In the rows, zero is written as 128.
The same turns and mirrors carry the whole set onto itself, and each row onto the other rows of its family. Which rows share a family with each named row? Give them in list order.
These 20 rows form 4 families of 5 rows each.
zod: [131 142 138 145 109 134 137 126 146 123 113  95 108 155 133 131 119 152
 160 131  90 119 119 114 156 149 115]
firat: [ 98 144 120 133 125 129 133 107 107 106 102 124 103 147 122 121 119 116
 146 141 118 137  89 158 121 153  91]
Pip: [106 158 111 119 113 158 145 117 124  81 120 134  83 128 121 120 130 127
 118 137 107 105  91 133 134 153 123]
pemas: [ 97 150 144 134 118 135 130 144 119 108 121 104 117 146 143 135  92 154
 131 148 136 144 107 139 124  98 118]
kam: [141 147 134 138  96 142 139 137 149 105 126 113  92 149 118 130 132 160
 154 113 103 116  95 116 134 135 113]
Komi: [122 137 117  99 104 115 103 131 122 119 111 134 108 103 137 129  69 135
 139 131  89 121  99 159 133 157 126]
guz: [118 135 117 101 102 136 118 147 113 118 111 134 127 111 143 134  84 122
 123 134  80 126 103 143 162 152 138]
nogip: [127 136 127  90 109 132 123 148 104 118 122 140  96 113 125 142  94 141
 115 144 109 134  85 157 141 145 125]
zisov: [111 135 106 134 116 154 141 120 123  95 108 122 129 143 130 114 128 102
 140 132 101 110  92 122 143 146 132]
Gimel: [104 150 129 125 114 131 122 127 141  98 118  93 106 134 147 122  68 160
 143 145 113 106 126 127 130 117 146]
Mokef: [ 99 177 142 156  98 134 128 132 143 114 118 124 112 130 142 133 127 149
 141 118  97 151 107 132 130 141  85]
meval: [108 143 105 136 127 125 125  89 134 111 109 113 112 131 130 114 108 115
 152 148 117 106  95 135 115 160 126]
tor: [105 161 136 119 102 139 123 141 133  79 130 118  84 129 132 124  83 170
 128 131 126 119 105 140 112 105 125]
voka: [119 171 131 144  85 136 122 132 160  94 123 127  98 126 133 124 119 155
 149  99  88 122 101 124 125 141 100]
sidu: [124 129 121 108 105 124 115 148 110 127 117 139 136 117 136 135  93 121
 133 134 108 145  83 153 135 138 124]
zuzi: [124 143 115 103 112 130 114 129 125 128 126 135 117  95 137 139  87 137
 117 151 110 121  91 143 129 148 147]
geset: [ 90 159 114 123 110 137 129 113 116  81 101 132  87 131 132 110 107 118
 139 123  84 116 105 152 138 166  97]
lanel: [110 136 140 122 101 148 133 159 120  82 115 108 120 156 140 120  87 146
 142 123 106 125 115 128 147  98 129]
dib: [ 86 159 133 132  99 127 111 140 131  84 109 111 119 131 157 114  67 147
 147 119  99 131 126 145 130 113 114]
Rov: [108 168 142 153 115 126 133 116 147 133 116 100 101 135 141 139 118 158
 144 145 103 136 120 126 138 152 100]

The rest of the family of voka: zod, kam, Mokef, Rov
The rest of the family of meval: firat, Pip, zisov, geset
The rest of the family of lanel: pemas, Gimel, tor, dib

The same turns and mirrors carry the whole set onto itself, and each row onto the other rows of its family. Which rows share a family with each named row? Give them in list order.
These 40 rows form 5 families of 8 rows each.
lepeb: [117 116 117 112  94 141 151 113 102 112 158 139 133  95 112 125]
Tizi: [125 127 130 127  95 120 113 158 112  99 167 120 139  99 141 128]
Dev: [129 128 123 139 123 140  85 118 110 132 114 117 132 111 124 144]
gukef: [135 123 132 140 107 145  99 106 110 122 107 103 135 120 113 137]
boz: [132 117 110 118  88 143 159 118 100 109 152 143 137 100 134 124]
Poro: [114 124 121 151  89 128  99 130 110 114 147 133 165 118 103 106]
nako: [128 105 106 104 104 130 116 134 127 127 139 135 126 131 158 127]
Fera: [121 113 111 122 129 145 117 127 122 108 151 141 120  79 131 148]
nuso: [125 125 128 137 118 148  97 105 107 123 107 104 141 107 117 133]
ton: [109 115 116 157  84 143 119 119 114  92 142 132 161 112 100 116]
bon: [129 121 157 129  97 157 139 123 124 123 144 104 157 127 120 114]
Noto: [141 126 157 140 104 159 134 119 121 135 145 117 153 123 108 122]
zev: [137 102 116 127 128 151 112 120 145 102 140 128 121  88 130 142]
zor: [153 105 121 132 117 151 112 116 145 141 133 139 150 127 131 110]
surev: [135 102 122 144 118 157 107 122 151 123 129 131 161 129 138 109]
Tifu: [130 113 112 114 127 135 108 121 121 114 146 136 117  77 126 140]
Damer: [134 121 159 134  89 150 135 127 124 114 148 101 147 127 111 124]
Balo: [111 121 122 121  91 149 157 115  97 111 153 137 138 105 114 133]
bol: [113 104 109 115  86 148 154 114 111  96 144 133 130 114 128 132]
Risad: [153 130 153 133  90 144 139 128 113 128 150 113 154 122 124 115]
rurur: [148 134 124 141 110 136  99 111  96 130 113 116 140 104 123 131]
Kise: [117 111 111 108 103 135 122 138 120 122 139 133 124 133 162 139]
mafo: [112 115 135 124  98 132 115 150 131  87 165 112 129 103 131 137]
falo: [142 101 118 153 109 155 105 119 152 115 130 135 156 127 124 114]
vedem: [109 108 116 112  96 155 160 112 110 103 146 131 139 107 129 125]
sel: [111 126 119 161  92 140 102 126 108 117 138 137 167 123 107 116]
Kad: [135 115 101 118  99 125 110 135 111 120 128 132 131 127 166 129]
zodu: [110 107 106 113 106 136 108 131 122 114 122 122 132 131 163 130]
Bezal: [100 120 135 123 101 131 113 152 122  92 163 111 140 105 135 128]
nata: [101 121 119 155  95 143 110 121 110  99 139 126 167 106 104 112]
mena: [151 117 115 125 128 143 118 124 125 113 145 136 125  75 140 137]
lik: [112 119 132 117  89 121 117 156 121 107 173 125 141 116 133 120]
sud: [126 128 114 158  88 132 112 127 100 104 145 138 166 101 111 110]
Gid: [122 106 104 117 100 135 108 125 121 111 117 121 121 135 153 139]
mevam: [132 127 118 137 116 130  82 114 107 132 116 120 137 109 115 130]
Dor: [106 122 138 131  93 132 120 157 122 103 174 125 147 115 130 128]
zasol: [159 112 117 148 111 146 109 127 140 127 135 141 160 121 142 108]
bazaf: [128 108 119 120 135 154 119 117 135 107 138 125 125  80 134 139]
Gemez: [143 124 150 128  97 149 138 114 116 135 149 119 152 119 103 112]
gube: [143 105 114 140 122 158 112 119 145 136 129 146 149 127 138 121]

The rest of the family of mafo: gukef, ton, zev, Damer, bol, falo, Gid
The rest of the family of Fera: Dev, Noto, Balo, Kise, sel, Dor, gube
The rest of the family of lik: lepeb, Poro, nako, zor, Tifu, mevam, Gemez

